Small tables with named rows and columns. After each table, cells are looked up by row and column.

vipura.csv
,med,busi,tisilod,fudifer,rim,feva,fetam,gug,pavaz
bana,127,116,79,95,147,84,146,140,178
pul,123,130,141,219,99,135,105,108,80
fubekil,123,124,123,160,108,122,113,116,120
bom,124,124,113,184,124,111,127,125,110
nusite,128,118,62,178,179,64,176,160,134
bir,126,112,47,155,191,53,185,169,148
baze,124,117,94,125,134,98,135,133,150
liveke,131,131,138,65,79,138,86,94,190
mimabib,127,112,37,179,206,42,199,178,138
labe,127,105,9,144,231,18,221,195,166
vemok,126,112,39,197,207,43,200,178,125
moz,124,118,74,239,175,73,172,158,86
kas,126,141,201,128,19,193,34,56,125
bul,128,130,142,103,80,140,87,96,160

bana, pavaz -> 178
bom, fudifer -> 184
baze, pavaz -> 150
bom, tisilod -> 113
fubekil, feva -> 122
labe, feva -> 18
moz, feva -> 73
baze, fudifer -> 125
kas, gug -> 56
mimabib, busi -> 112
bul, pavaz -> 160
nusite, fudifer -> 178
mimabib, tisilod -> 37
Row with the largest fudifer: moz

relag:
cols = fak, disu
veg: [185, 128]
ripom: [323, 578]
pimed: [340, 942]
vokizes: [323, 823]
ked: [246, 108]
leg: [343, 401]
medulur: [543, 400]
niz: [720, 500]
lef: [621, 322]

pimed, fak -> 340
veg, fak -> 185
vokizes, disu -> 823
ked, fak -> 246
ripom, disu -> 578
veg, disu -> 128
medulur, fak -> 543
ripom, fak -> 323
leg, disu -> 401
niz, fak -> 720
ked, disu -> 108
medulur, disu -> 400
vokizes, fak -> 323
niz, disu -> 500
lef, fak -> 621
lef, disu -> 322
pimed, disu -> 942

mig:
	bokemo	zug	lemute	gop	vunolen
videk	141	141	137	134	135
sebuz	141	147	136	128	140
geliv	142	158	135	139	136
posom	140	143	143	138	138
tiz	115	156	186	178	214
bebomat	190	105	141	83	63
tula	109	139	192	184	51
kuva	139	139	138	138	140
zogokit	141	139	137	144	136
dotug	151	119	59	197	96
fetalo	152	167	152	51	145

lemute of dotug = 59
vunolen of kuva = 140
vunolen of zogokit = 136
lemute of fetalo = 152
gop of fetalo = 51
zug of videk = 141
zug of kuva = 139
bokemo of videk = 141
lemute of bebomat = 141
lemute of videk = 137
bokemo of posom = 140
bokemo of geliv = 142
vunolen of sebuz = 140
zug of dotug = 119
bokemo of dotug = 151
bokemo of tula = 109
lemute of geliv = 135
Which row has the largest vunolen? tiz

Table pokekas
columns: zaf, gotabav, mit, bederu, mar, fop
venilub: [15, 51, 14, 51, 65, 15]
fur: [24, 54, 18, 37, 61, 35]
nez: [27, 54, 18, 36, 62, 36]
raroko: [25, 54, 16, 38, 61, 33]
nibugun: [37, 57, 24, 16, 59, 64]
bufivu: [16, 50, 14, 56, 65, 7]
vigop: [29, 55, 18, 37, 61, 35]
puna: [37, 57, 23, 15, 60, 65]
vus: [32, 57, 20, 27, 58, 49]
pum: [45, 57, 24, 10, 55, 73]
dopuv: [43, 58, 22, 18, 58, 62]
kububa: [44, 59, 25, 5, 57, 80]
zini: [41, 58, 26, 12, 56, 70]

pum, fop: 73
raroko, mar: 61
kububa, mit: 25
nez, zaf: 27
venilub, mit: 14
pum, mar: 55
venilub, bederu: 51
nibugun, zaf: 37
Which row has the largest mit? zini

Table sorile
|  | simaso | pok | gimik | kekekif | bopudep | rimir | dafav | relazeg | mam |
|---|---|---|---|---|---|---|---|---|---|
| tad | -0.4 | -0.4 | 0.3 | 0.1 | 0.1 | 0.3 | 0.0 | -0.4 | 0.3 |
| zatuba | -0.3 | -0.3 | 0.3 | 0.1 | 0.1 | 0.3 | 0.6 | -0.3 | 0.3 |
| rak | 0.3 | 0.2 | -0.2 | 0.1 | 0.0 | -0.2 | 0.7 | 0.3 | -0.2 |
| libe | 0.1 | 0.1 | -0.1 | 0.1 | 0.1 | -0.1 | 0.4 | 0.1 | -0.1 |
| pugo | -0.1 | -0.1 | 0.1 | 0.0 | 0.1 | 0.1 | 0.2 | -0.1 | 0.1 |
| dasim | 0.7 | 0.6 | -0.6 | 0.0 | -0.1 | -0.6 | 0.5 | 0.6 | -0.5 |
| zudalik | 0.2 | 0.2 | -0.2 | 0.1 | 0.0 | -0.2 | 0.1 | 0.2 | -0.2 |
| gametud | 0.1 | 0.1 | -0.1 | 0.0 | 0.0 | -0.1 | 0.5 | 0.1 | -0.1 |
| zibu | 0.3 | 0.3 | -0.3 | 0.0 | 0.0 | -0.3 | 0.1 | 0.3 | -0.3 |
| ruk | -0.1 | -0.1 | 0.1 | 0.1 | 0.1 | 0.1 | -0.1 | -0.1 | 0.1 |
| fubi | 0.0 | 0.0 | 0.0 | 0.1 | 0.1 | 0.0 | 0.7 | 0.0 | 0.0 |

What is the dafav of gametud in sorile?
0.5
What is the kekekif of dasim in sorile?
0.0
What is the kekekif of gametud in sorile?
0.0
What is the rimir of gametud in sorile?
-0.1
What is the simaso of rak in sorile?
0.3
What is the dafav of dasim in sorile?
0.5
What is the pok of zatuba in sorile?
-0.3
What is the pok of zudalik in sorile?
0.2
What is the pok of zibu in sorile?
0.3
What is the pok of fubi in sorile?
0.0
What is the rimir of tad in sorile?
0.3
What is the pok of pugo in sorile?
-0.1
What is the mam of zibu in sorile?
-0.3
What is the kekekif of tad in sorile?
0.1
What is the mam of dasim in sorile?
-0.5
What is the simaso of zatuba in sorile?
-0.3
What is the bopudep of zudalik in sorile?
0.0
What is the gimik of dasim in sorile?
-0.6
What is the pok of rak in sorile?
0.2

